Here are some points:
[-1.5 -0.4 -0.6 -0.4  0.4 -1.2  2.3  1.5]
[ 1.1  0.4  0.8  0.6 -1.7  1.2  0.7 -1. ]
[ 0.9  0.9  0.9  1.  -2.   0.3  0.3  0.5]
[ 1.4  0.3  0.4  0.5 -1.8  1.2  0.2 -1.2]
[-1.8 -1.2 -0.8 -1.1  3.  -1.5 -1.9 -0.1]
[0.2 0.3 0.4 0.3 1.  0.7 0.5 0. ]
[ 0.2  0.4  0.4  0.5  1.6  0.5 -0.6 -0.1]
[ 1.4  0.6  0.6  0.6 -1.   1.2 -0.2 -0.5]
[-0.8 -0.4  0.1 -0.4  2.5 -0.3 -0.9  0. ]
[ 1.4  0.3  0.6  0.5 -1.8  1.2  0.4 -0.9]
[ 0.5  0.8  0.7  0.4 -1.3  0.4  1.3  0.1]
[-2.8 -1.5 -1.8 -1.6  0.7 -2.4  1.7  2.1]
[ 1.4  0.5  0.6  0.5 -1.8  1.   0.4 -0.9]
[-0.2 -0.1  0.9  0.3 -0.8  0.   1.7  0.5]
[ 1.   0.6  0.7  1.  -2.1  0.4  0.1  0.3]
[-2.3 -1.8 -1.6 -1.6  3.2 -1.9 -1.   0.1]
[ 0.4  0.2  0.9  0.5 -0.9  0.6  1.2 -0.1]
[ 1.1  0.8  1.   1.  -2.4  0.7 -0.1 -0.2]
[-0.2 -0.1  0.  -0.2  2.1  0.5 -0.8 -0.4]
[ 2.3  0.1 -0.4  0.3 -3.8  0.9 -1.  -2.3]
[-2.2 -1.5 -1.2 -1.6  2.9 -1.7 -0.7  0.5]
19 more points follow, each with its number after it:
[-1.6 -1.   0.  -0.7  2.5 -1.1 -0.2  1. ] 0
[-1.   0.2 -0.8  0.   0.4 -1.   0.3  2.3] 1
[-1.8 -1.  -1.  -1.1  2.6 -1.4  0.4  0.7] 2
[ 0.1  0.2  0.3  0.1  1.7  0.6 -0.8 -0.5] 3
[ 2.2  0.7 -0.2  0.5 -3.2  0.8 -1.4 -1.7] 4
[ 0.6  0.6  0.9  1.1 -2.   0.4  0.   0.1] 5
[ 0.2  0.2  0.3  0.   1.6  0.7 -0.5 -0.3] 6
[ 0.9  0.8  0.9  1.1 -2.2  0.5  0.2  0.2] 7
[ 0.5  0.3  0.2  0.3 -0.5  0.6  1.1  0.1] 8
[ 1.   0.6  0.6  0.6  0.4  0.9 -0.6 -0.4] 9
[ 0.3  0.4  0.4  0.3  1.5  0.8 -0.6 -0.4] 10
[-1.2  0.1 -0.7 -0.2 -0.2 -1.2  1.6  2.2] 11
[-1.1 -0.5  1.   0.1  0.8 -0.4  1.1  0.9] 12
[-1.9 -1.3 -1.3 -1.6  3.  -1.5 -0.3  0.4] 13
[-1.8 -1.3 -0.5 -1.1  3.  -1.5 -2.   0.1] 14
[ 1.4  0.2  0.3  0.4 -1.8  1.2  0.3 -1. ] 15
[ 0.7  0.8  0.6  0.7 -1.3  0.6  0.2  0.2] 16
[-1.3 -0.3 -0.7 -0.5 -0.3 -1.2  2.5  1.7] 17
[ 0.3  0.2  0.   0.   1.6  0.6 -0.6 -0.1] 18
Which of these numbered points is nearest to each point below, looking only along the 2 directions in which the first points spread most? Its number follows each.
[ 0.8  0.7  0.5  0.8 -1.8  0.5  0.2  0.2] > 5
[-1.3  0.  -0.4 -0.2 -0.3 -1.   2.1  1.8] > 11
[ 0.6  0.6  0.9  1.1 -1.9  0.4  0.   0.2] > 5
[ 1.1  0.4  0.7  0.4 -1.8  1.   0.7 -0.8] > 5
[-1.9 -1.4 -0.4 -0.9  3.2 -1.2 -1.7  0.1] > 14
[ 0.4  0.5  0.4  0.9 -1.4  0.3  0.8  0.7] > 8
[ 0.9  0.5  0.9  0.9 -2.4  0.7  0.3 -0.2] > 7
[ 2.5  0.5 -0.4  0.2 -3.7  1.  -0.2 -1.9] > 4
[ 1.3  0.7  0.8  0.9 -2.   0.9 -0.1 -0.7] > 15
[-1.5 -0.9 -0.3 -0.9  2.9 -0.8 -1.5 -0.1] > 14
